In the rows, zero is written as 128.
Each path below is one point turned by a fixed rotation once a step. After each direction that follows a path, write how fast that rotation turns it, in degrees each step (0 if it stays still).
Each turn is a multiple of 5 degrees from 10 to 175, or 0.
Each row of a path follows its step; steps can be skipped.

step 3: [150 132 131 137 137 117 120 136 137 137 134 131 112 120 144 128 133 121
 124 128 132 121 116 124 122 136 132 120 139 133 138 123 115 137 125 126
 122 139 124 131 132 129 135 129 128 132 128 123 115 135 122 119 128 123
 130 133 151 127 117 130 133 126 114 130 132 140 137 130 136 127 124 116
 135 115 118 116 128 127 136]
step 7: [140 132 136 124 115 122 132 119 128 116 130 133 131 138 133 123 132 137
 117 120 117 121 126 118 146 118 132 131 132 129 128 133 121 117 139 120
 122 103 138 126 118 120 128 119 132 122 122 125 132 129 106 139 131 120
 133 126 135 120 148 123 130 138 119 119 128 121 125 118 120 129 124 130
 128 139 124 123 124 135 134]
step 8: [121 130 139 127 124 126 137 137 138 125 128 119 134 124 133 127 125 132
 133 136 127 128 118 119 146 136 123 130 118 149 131 120 137 111 124 118
 119 125 124 139 147 131 125 127 122 123 126 130 120 135 139 120 115 127
 134 131 110 134 124 134 123 131 132 135 122 118 131 134 135 146 124 134
 114 137 110 127 122 128 127]
step 16: [124 123 114 137 117 120 117 129 132 130 123 123 131 120 121 120 130 143
 122 136 129 127 116 126 128 131 143 130 132 128 134 123 138 133 117 135
 112 131 127 125 120 119 129 146 135 140 121 123 133 126 129 112 132 119
 139 127 144 119 109 126 125 120 129 121 131 124 126 123 119 131 124 135
 146 135 118 126 107 124 136]
step 20: [116 123 120 119 126 127 120 124 135 130 130 137 113 120 146 120 137 140
 132 127 124 133 125 140 139 128 127 128 127 133 143 143 119 135 142 118
 130 121 132 127 130 122 130 120 134 115 136 133 119 124 120 128 119 126
 133 106 133 114 130 118 129 129 120 138 122 135 117 140 131 127 134 145
 112 125 122 129 131 136 124]
step 25: [131 138 135 123 123 123 137 130 141 129 139 138 143 123 112 135 132 122
 128 137 116 132 141 135 134 137 148 133 124 121 119 120 116 129 134 126
 135 134 116 134 133 111 136 133 124 127 126 118 118 132 117 134 142 121
 119 132 115 127 134 123 132 146 134 124 134 128 123 129 133 126 120 137
 129 145 134 131 115 130 131]
step 28: [131 117 141 132 129 124 136 138 126 140 124 126 117 135 125 116 129 131
 122 132 111 118 151 138 126 127 130 135 119 120 133 122 117 123 133 132
 109 131 118 136 128 129 134 129 127 128 126 118 123 124 136 134 134 128
 130 129 134 134 134 120 107 129 141 133 132 133 120 136 123 123 130 124
 132 128 107 122 133 108 138]
step 29: [118 134 103 130 122 134 126 121 123 129 117 122 126 130 119 124 141 143
 116 140 129 136 128 128 121 131 123 126 124 138 132 142 129 129 122 126
 127 143 120 128 135 126 138 131 121 130 119 135 135 129 135 132 122 130
 137 127 128 136 115 121 115 140 124 111 122 131 133 110 129 131 122 120
 134 132 123 137 150 137 135]
step 30: [139 125 134 128 115 119 126 126 127 131 127 128 136 133 139 129 114 135
 141 120 122 122 134 145 119 131 130 122 114 141 136 128 117 132 133 117
 125 132 120 129 127 132 120 121 134 138 137 125 144 121 134 116 136 139
 130 123 149 132 132 127 120 119 135 125 122 137 131 115 127 127 134 119
 132 134 130 121 119 118 152]
step 32: [141 130 127 127 119 128 114 120 121 122 133 128 120 133 134 124 118 134
 129 127 142 122 125 145 121 124 127 129 138 130 143 136 143 121 127 131
 126 135 131 131 123 109 118 128 139 127 126 126 131 126 127 108 125 134
 125 130 127 118 135 120 127 136 122 115 119 132 120 115 150 128 134 124
 151 121 125 124 129 133 134]
Speeds:
[130 127 129 125 128 129 130 128 121 126 130 126 127 129 128 131 127 126
 130 126 128 127 132 128 129 129 129 130 131 128 129 128 128 127 128 128
 127 125 128 128 127 129 127 128 130 131 128 126 129 125 130 126 127 126
 129 129 131 128 130 127 127 132 132 129 128 129 129 129 131 129 130 127
 126 128 130 124 130 128 128] | 170
[126 126 129 131 128 133 130 129 128 131 129 128 129 129 129 129 130 125
 129 128 124 125 127 128 131 127 129 128 127 125 128 130 131 127 129 126
 128 130 125 128 128 128 130 131 127 129 126 129 126 127 127 128 128 131
 129 127 128 130 126 129 131 129 133 128 128 129 125 124 126 126 130 125
 129 129 129 128 128 129 129] | 25
[127 127 128 128 129 128 130 128 127 130 130 129 128 129 126 129 127 124
 129 129 130 125 131 127 126 129 131 127 130 130 132 127 130 128 128 128
 130 128 129 129 128 123 128 127 127 125 128 130 131 131 125 126 126 130
 128 129 129 129 128 128 127 128 126 128 128 129 130 126 123 131 130 132
 128 124 129 128 128 129 131] | 40
[129 131 127 128 128 131 124 127 128 128 125 131 130 128 128 131 126 128
 124 129 128 130 129 128 126 133 128 127 127 127 129 126 126 128 126 128
 129 131 126 125 127 130 126 130 125 127 129 128 130 127 127 125 130 126
 130 127 129 130 126 130 131 128 129 126 127 130 131 127 127 127 130 128
 127 129 128 125 128 125 129] | 55
[130 129 126 126 127 129 126 125 126 130 128 129 129 124 126 127 126 130
 131 131 127 127 129 126 130 128 129 128 129 128 127 128 129 124 129 129
 127 127 127 128 127 130 129 130 126 127 128 128 125 133 128 127 129 128
 125 126 131 128 130 125 125 126 129 126 130 129 125 126 126 131 127 130
 129 128 128 127 130 126 123] | 120
[131 126 126 126 124 128 129 133 128 128 128 128 127 129 127 129 128 129
 131 126 130 128 126 131 132 126 129 131 128 131 126 126 131 130 128 127
 128 130 126 128 127 130 125 129 128 128 129 128 128 131 129 125 132 127
 126 127 128 129 126 131 128 128 127 126 127 124 129 129 126 130 127 127
 126 130 128 127 126 126 131] | 130

step 0: [119 147 119 120 123 132 120 136 117 132 140 123 108 125 130 129 126 124
 119 135 113 126 126 130 116 131 111 128 131 134 131 130 136 127 135 136
 139 138 133 134 138 139 106 136 119 137 140 121 119 128 110 126 130 132
 136 131 135 127 126 119 128 135 131 129 138 119 128 138 127 119 127 132
 127 123 143 126 136 135 125]
step 1: [120 137 126 114 131 127 133 138 133 116 140 131 124 141 135 128 144 130
 124 130 138 134 132 128 135 129 116 117 115 131 119 114 137 133 128 125
 115 125 119 121 137 125 132 136 127 134 126 123 133 113 136 132 125 130
 132 118 132 129 124 135 119 121 135 132 127 123 140 144 123 127 118 142
 127 122 134 148 139 125 112]
step 8: [138 133 126 126 119 128 133 127 136 122 130 132 120 129 138 124 127 124
 122 137 128 127 136 130 129 140 118 132 138 121 121 116 125 123 145 127
 119 134 143 121 136 137 112 131 126 110 122 113 104 127 129 138 120 132
 145 114 135 135 127 135 128 131 134 122 126 123 137 121 140 127 124 144
 128 121 122 128 124 132 132]
step 10: [124 124 125 130 138 137 135 139 119 135 140 118 118 132 136 117 128 117
 123 137 131 130 125 152 135 125 122 122 148 124 119 130 134 131 125 111
 126 129 125 118 143 121 123 148 121 132 127 132 133 131 126 127 128 123
 120 119 128 141 131 134 131 138 137 135 131 135 144 116 125 129 131 123
 142 119 121 134 127 120 132]
step 16: [131 140 122 124 123 139 129 126 129 130 132 134 139 127 124 123 124 130
 127 132 125 153 126 137 133 136 123 111 131 130 122 107 133 131 135 113
 122 131 126 119 144 122 117 127 121 136 127 116 129 132 134 137 119 132
 131 128 111 128 141 129 118 134 149 136 131 129 132 118 133 113 131 125
 138 131 130 131 126 113 121]
step 17: [137 136 143 116 123 133 123 132 125 128 135 134 129 140 134 123 128 131
 119 125 117 105 120 132 115 131 122 118 146 133 123 122 120 133 124 123
 125 133 130 127 132 123 124 128 115 125 127 131 126 129 116 129 139 132
 123 130 124 144 135 128 119 134 138 123 139 107 123 127 134 124 128 136
 123 114 142 133 144 128 143]
step 20: [131 138 122 121 138 117 125 138 138 115 142 146 137 127 127 114 138 132
 121 125 131 141 130 129 127 135 133 132 123 119 123 124 129 129 130 121
 114 133 127 101 131 124 115 120 118 131 130 127 122 138 128 135 121 132
 129 116 127 122 131 135 125 123 124 126 134 116 143 120 131 120 111 138
 131 125 121 126 116 127 130]
step 21: [124 126 143 130 125 134 141 123 129 131 142 123 145 140 129 125 119 130
 133 128 126 131 134 144 118 121 118 126 148 117 128 118 122 135 126 134
 123 136 136 122 127 127 108 125 128 132 119 122 122 137 113 129 130 116
 125 122 136 130 111 122 126 126 135 132 124 112 127 129 124 122 137 133
 137 114 117 129 137 125 140]
step 28: [115 132 140 114 134 137 136 132 118 125 134 134 142 139 136 122 132 136
 124 126 121 127 118 137 128 131 125 122 132 130 114 121 122 129 125 134
 118 133 128 121 124 124 128 139 116 146 147 121 137 133 140 121 118 129
 132 129 129 139 137 122 128 144 136 139 126 117 141 136 127 115 115 134
 135 135 133 134 126 120 117]
step 29: [131 125 121 117 113 130 128 133 137 130 134 135 133 123 135 116 126 116
 121 115 130 129 130 131 127 117 130 131 131 135 122 122 129 137 131 124
 124 141 136 115 137 127 117 144 113 131 108 138 140 130 117 125 133 133
 137 128 130 131 141 132 125 127 133 143 137 122 125 128 131 133 137 137
 144 118 142 133 137 118 142]
Speeds:
[130 127 129 130 126 131 128 128 128 129 128 125 129 130 132 130 128 130
 125 127 127 129 129 125 128 128 125 130 125 132 128 128 129 131 126 123
 129 128 128 128 126 123 125 127 127 130 131 127 128 129 130 128 128 128
 128 128 128 128 127 124 126 130 126 128 130 130 130 129 130 129 127 127
 130 125 127 128 130 129 129] | 65
[130 128 128 130 125 128 128 126 129 129 128 129 126 130 128 126 128 129
 127 129 131 131 131 127 128 131 126 126 126 126 129 128 129 129 133 129
 126 125 125 128 127 127 128 127 129 125 127 132 127 127 130 126 130 131
 130 128 127 126 128 130 128 127 130 131 125 132 127 131 129 124 128 130
 130 129 131 126 129 130 129] | 100
[130 131 129 129 133 128 128 130 124 129 128 131 128 128 127 126 129 128
 127 124 130 128 131 130 131 126 128 127 128 131 127 128 128 128 130 129
 129 128 128 129 125 128 128 131 129 131 128 129 131 129 129 126 128 125
 131 127 131 126 129 131 127 127 126 127 129 130 130 127 128 127 125 125
 132 128 129 130 130 130 126] | 80
[126 126 127 128 129 129 126 129 127 128 129 127 130 126 128 130 128 131
 125 130 127 125 133 130 128 127 129 125 129 128 127 127 131 128 126 128
 126 130 125 130 129 125 129 127 132 126 128 127 130 129 128 128 126 128
 129 128 126 131 131 128 125 129 131 131 127 130 133 129 126 130 129 128
 128 131 128 130 126 127 125] | 120
[125 131 127 129 128 128 129 127 129 128 128 129 131 130 131 128 128 130
 130 129 128 133 126 127 130 130 129 130 127 128 127 130 129 128 128 128
 126 129 126 127 128 130 125 128 129 126 127 130 134 127 126 130 128 132
 127 128 127 129 130 131 126 129 127 124 127 129 127 129 128 131 129 126
 128 126 127 131 126 130 126] | 170
[128 129 130 126 129 128 125 127 130 127 131 126 126 130 127 128 130 126
 131 127 129 126 129 126 130 126 127 128 126 127 127 129 128 128 128 130
 127 129 126 126 128 124 128 126 128 128 125 128 131 132 129 128 131 128
 127 127 128 125 129 125 134 127 130 126 126 128 130 129 126 131 129 130
 130 124 129 129 127 125 128] | 130

step 1: [124 122 127 128 133 115 135 124 119 142 126 124 125 128 131 128 123 133
 135 133 119 135 128 130 122 118 130 138 105 122 121 141 139 115 123 128
 116 132 122 128 127 133 140 129 130 128 134 110 128 122 132 131 140 134
 122 118 136 116 126 130 146 130 122 137 133 139 148 134 146 132 123 134
 129 134 118 133 135 126 121]
step 9: [132 131 123 128 131 118 125 129 119 131 114 126 136 124 117 136 116 125
 128 137 124 130 145 126 140 123 131 128 125 123 122 141 127 122 142 143
 115 129 114 136 138 120 143 130 137 127 122 115 118 114 140 131 126 126
 135 126 119 135 118 141 117 112 128 138 130 125 140 136 134 121 133 139
 123 137 129 132 134 116 129]
step 13: [128 131 113 125 127 136 123 124 128 110 124 114 131 114 139 141 133 125
 119 117 126 131 123 123 125 113 133 115 128 137 124 127 137 117 131 128
 135 124 121 114 127 122 125 116 119 121 114 115 119 129 133 139 133 139
 136 125 127 121 136 130 139 120 125 132 129 130 119 132 144 139 117 133
 140 119 138 120 138 125 121]
step 14: [151 128 139 133 127 138 139 122 133 128 126 116 126 126 125 132 133 127
 108 123 125 126 126 139 132 131 140 132 133 129 131 110 123 115 125 140
 115 121 130 126 131 132 108 132 128 136 119 132 109 126 123 131 132 122
 131 133 129 141 119 116 142 121 121 127 137 136 124 137 138 128 121 123
 124 139 123 126 130 122 138]
step 19: [141 141 120 128 121 120 127 110 128 119 127 134 121 122 108 131 131 141
 138 131 124 129 129 121 123 137 138 134 136 114 129 134 131 111 118 124
 124 121 136 133 127 133 123 129 135 130 126 122 140 129 111 132 131 117
 121 119 127 116 127 130 122 135 126 155 131 138 134 125 124 144 134 131
 126 128 131 128 134 137 131]
step 24: [120 132 123 119 124 141 131 120 135 148 132 135 133 131 125 138 130 111
 128 130 137 133 131 141 112 125 117 130 136 132 116 140 128 122 126 115
 108 125 122 134 127 132 123 129 130 145 135 133 133 127 139 140 128 129
 131 122 123 113 127 118 126 133 122 125 118 142 130 133 123 125 118 112
 130 125 111 130 137 120 134]
step 25: [131 125 127 115 121 133 141 139 131 113 128 137 144 116 136 136 135 129
 120 119 129 130 126 128 125 123 136 125 137 132 123 128 132 126 137 123
 127 125 139 134 115 128 120 128 125 140 124 129 142 131 135 113 132 126
 138 122 134 107 115 142 123 125 121 118 124 117 121 120 123 122 125 130
 132 127 112 128 113 127 113]
step 27: [138 139 113 131 132 119 132 124 135 128 130 123 130 130 110 141 126 135
 135 113 130 125 142 128 135 115 113 122 143 122 133 129 122 127 139 127
 122 133 141 134 112 117 123 128 134 134 127 133 129 139 130 129 129 118
 116 126 128 127 135 139 122 119 125 141 134 142 125 121 124 124 138 144
 133 128 142 131 118 126 125]
step 28: [125 129 135 137 139 132 122 112 136 120 123 128 135 133 126 110 127 120
 122 127 138 122 142 136 129 114 131 120 125 138 136 118 129 139 133 124
 127 122 109 126 131 141 135 123 123 133 123 139 127 127 136 111 113 115
 120 131 126 124 132 140 125 127 124 133 129 142 137 124 132 125 135 131
 141 122 132 147 127 115 126]
step 32: [128 125 130 123 126 149 134 115 129 144 124 113 123 129 136 138 117 129
 128 122 129 138 136 146 119 116 135 135 133 109 126 127 133 116 127 123
 132 133 122 126 130 124 129 138 135 135 139 114 126 116 131 129 136 134
 133 123 124 125 113 141 134 126 118 126 120 134 127 131 136 115 123 119
 131 117 132 143 120 123 125]
Speeds:
[126 130 131 131 132 129 128 129 128 130 126 127 128 126 126 127 126 126
 128 127 131 129 128 130 125 130 127 126 129 131 129 128 125 125 131 129
 130 128 128 127 128 129 129 130 131 126 129 127 126 129 129 128 129 130
 125 130 127 127 125 126 129 131 126 129 129 127 130 125 131 128 127 128
 127 124 124 130 132 128 128] | 175
[129 129 129 126 129 129 130 128 128 129 127 128 127 131 129 128 126 124
 129 128 127 129 127 128 128 130 128 126 132 130 125 127 132 127 128 127
 127 129 130 129 130 128 126 131 125 127 128 129 127 124 130 128 130 129
 130 130 124 129 127 127 127 129 128 127 130 130 130 127 128 128 130 129
 133 128 128 124 125 132 125] | 40
[126 131 127 129 130 124 127 130 127 126 129 127 128 126 128 132 128 128
 127 128 133 126 130 123 126 126 129 129 126 125 125 127 127 127 128 126
 127 132 127 129 128 129 130 127 127 128 128 129 126 126 129 131 127 127
 127 124 125 132 129 126 127 130 129 129 129 130 126 125 129 128 129 129
 127 129 126 128 129 131 128] | 100
[129 130 127 130 128 128 127 126 133 125 127 129 129 129 126 126 129 128
 128 129 129 128 132 128 126 127 127 126 130 130 129 127 128 128 127 125
 131 128 130 130 128 128 126 128 127 131 131 131 129 126 128 129 129 131
 129 125 129 123 126 128 128 131 126 127 131 130 128 126 125 124 127 126
 125 130 129 128 128 126 127] | 10
[127 128 128 130 130 128 124 131 130 126 133 129 128 132 129 128 126 130
 128 127 128 128 127 129 128 125 128 128 132 130 130 133 128 129 126 131
 128 128 127 129 130 131 129 131 128 127 125 128 132 126 128 127 129 129
 127 126 128 129 131 126 126 127 126 125 127 130 127 129 130 126 132 127
 127 127 127 128 129 128 130] | 60
